Rotation paths and how fast each direction turns (degrees a step)
Each turn is a multiple of 5 degrees from 10 to 175, or 0.
Each row of a path follows its step; steps can be skipped.
path 1
step 0: 0.91, -1.56, -3.07, -1.85, 2.23, -1.18, -0.35, -5.05, 0.52, 0.30, -1.55, 3.48, -0.89, 0.88, 0.01, 0.46, -0.28, 1.55, 0.29, -2.16, 2.18, -1.08, -1.21, 0.11, 0.34, -0.82, -2.78, 0.69, -0.51, -1.68, -2.05, 1.53, 5.48
step 1: -2.81, -0.01, 2.28, 4.67, 1.96, 3.54, -0.58, -0.72, 0.28, -0.71, 0.06, 3.19, 0.21, 2.84, -0.52, -0.91, -0.22, 0.18, -2.30, -1.42, -0.65, -3.45, -0.91, 1.97, -0.01, -4.20, 1.65, 0.15, -0.21, 2.17, -2.24, 0.51, -0.14
step 3: -1.31, -3.83, 0.99, 0.99, -0.03, -3.26, 0.20, -3.98, 1.83, 2.89, 1.07, -0.21, -3.79, 1.32, -0.02, 1.86, -4.60, -3.22, 1.60, 1.64, 0.37, 0.09, 0.75, -0.84, 1.64, 0.29, -0.49, 0.47, -0.62, -0.51, -0.63, -0.48, 2.79
step 4: -0.29, -0.92, 0.69, -0.29, 3.01, 0.45, -1.77, -0.44, 2.98, 0.31, -2.76, 2.47, -1.66, 2.20, -1.31, 3.08, 2.61, -0.18, 0.28, -2.16, 2.66, -0.70, 1.55, -2.51, 2.13, -1.40, 3.25, 1.06, 1.84, 0.85, -3.57, -0.13, -2.90
step 5: -0.67, -0.32, -0.01, 0.63, -0.64, 0.80, -0.57, -1.36, 2.32, -1.61, 1.37, -4.88, 1.83, -1.84, -1.92, 1.69, 3.39, -2.83, -0.02, -3.44, -0.36, -2.21, -4.33, 0.12, 1.33, -2.17, 0.69, -2.81, -0.07, 1.86, -0.54, 0.76, 1.66
step 7: 1.12, -3.99, -3.14, 0.43, 3.96, 0.92, -0.86, -0.74, 2.03, -3.10, -2.24, -0.10, -3.23, 1.25, -2.32, -0.70, -1.50, 1.37, -4.54, 2.97, 2.19, 0.16, -0.48, -0.76, 2.03, -0.29, 1.02, -0.04, 0.01, 0.97, 0.10, -0.02, -0.08
step 8: 0.01, 1.65, -2.01, 1.19, 1.68, 0.90, -0.69, 2.77, 1.31, -1.20, -1.94, -1.26, 0.20, 2.24, -2.59, 3.30, 0.81, -0.98, 2.01, 0.79, -2.53, -2.06, -3.06, 1.25, -1.00, -2.01, 1.32, 1.38, -0.34, -1.13, -3.83, -0.76, 4.83
step 9: 1.24, 0.27, 0.52, -1.97, -0.94, -0.64, 1.22, -3.11, 0.17, -1.33, -2.35, 2.24, -0.37, -1.30, 1.17, -0.47, -2.67, -4.21, 0.47, -0.53, -3.29, -2.28, -1.80, -0.04, -0.63, -5.27, -1.62, 0.13, 3.63, 2.20, 0.02, 0.12, -0.37
step 11: -2.86, -2.56, 1.70, -1.26, 1.32, 3.68, -5.31, 1.53, 0.69, 0.25, 2.98, -0.19, -2.49, 3.54, -0.10, 1.19, -0.52, -1.19, 0.18, -0.22, -0.50, -0.87, -1.74, 2.21, 0.97, -1.83, 0.24, 1.46, -2.13, 1.51, -2.50, -1.65, 0.45
step 14: -0.98, -3.16, 1.64, 3.12, 0.86, 1.84, -0.59, 1.01, -0.76, -3.04, -1.21, 1.91, -1.68, 1.50, -2.14, 2.64, 2.45, -3.53, -1.15, -0.55, 1.31, -4.04, 0.32, -1.80, -1.46, -0.75, 1.72, 0.29, -3.30, 0.64, -0.45, -0.83, -3.02
step 15: -2.39, -1.89, -2.62, -0.50, 0.62, 1.31, 0.86, 0.98, 3.13, -1.39, -0.61, -4.22, -0.69, -2.58, 0.32, 4.20, -2.34, -5.45, -0.28, -0.12, -0.12, 0.23, -0.80, 1.47, 3.24, -0.47, 0.20, -0.68, 0.75, -0.74, 1.10, 0.00, 1.37
Directions:
-0.04, -0.18, -0.05, 0.55, -0.45, -0.09, 0.95, -0.71, -0.96, -0.72, 0.07, 1.07, 1.06, -0.75, 0.90, 0.11, 1.05, -0.16, 0.10, -1.35, 0.26, -1.10, -0.29, 0.34, -0.94, -0.89, 0.28, -1.67, -0.01, 0.37, -0.48, 0.52, -0.38 | 85
0.62, -0.55, 0.26, 0.50, -1.90, -1.06, 0.00, -0.72, -0.01, 0.12, -0.92, -0.95, -0.61, -0.72, 1.33, 0.45, -0.71, 0.92, -0.37, -0.22, 0.03, 0.51, 0.14, -0.48, -0.25, -1.03, -1.45, 0.45, 0.34, -0.49, -0.10, -0.34, 0.18 | 110
0.33, -0.12, 0.64, -0.49, -0.29, -0.68, 0.19, 0.97, 0.73, 0.35, 0.10, -0.15, 0.96, 0.86, 0.41, 0.52, 0.64, 0.85, -2.51, 0.43, -0.30, -0.18, 0.74, 0.12, 0.44, -0.15, 1.02, -0.81, 0.96, 0.50, -0.06, -0.12, 0.63 | 125
-1.00, -0.07, 0.84, 0.39, 0.05, 0.15, -0.49, 0.03, -0.80, -0.80, -0.64, -0.73, 0.05, -0.03, 0.56, -0.29, 1.65, -1.11, 0.18, 0.15, -0.28, 1.32, -0.62, 1.01, -0.05, -0.42, 0.69, 0.44, 1.24, -0.92, 0.72, -0.72, 0.79 | 110
-0.40, 0.71, -0.69, -0.49, -0.73, 0.06, -0.12, 0.93, -0.06, 1.57, -0.21, -0.94, -0.15, -0.07, -0.72, 0.33, -0.32, -0.92, 0.36, -0.10, 0.24, -1.03, -0.27, 0.85, -0.94, -0.22, -0.98, -0.88, 1.55, 0.53, 1.21, 0.39, 0.02 | 110
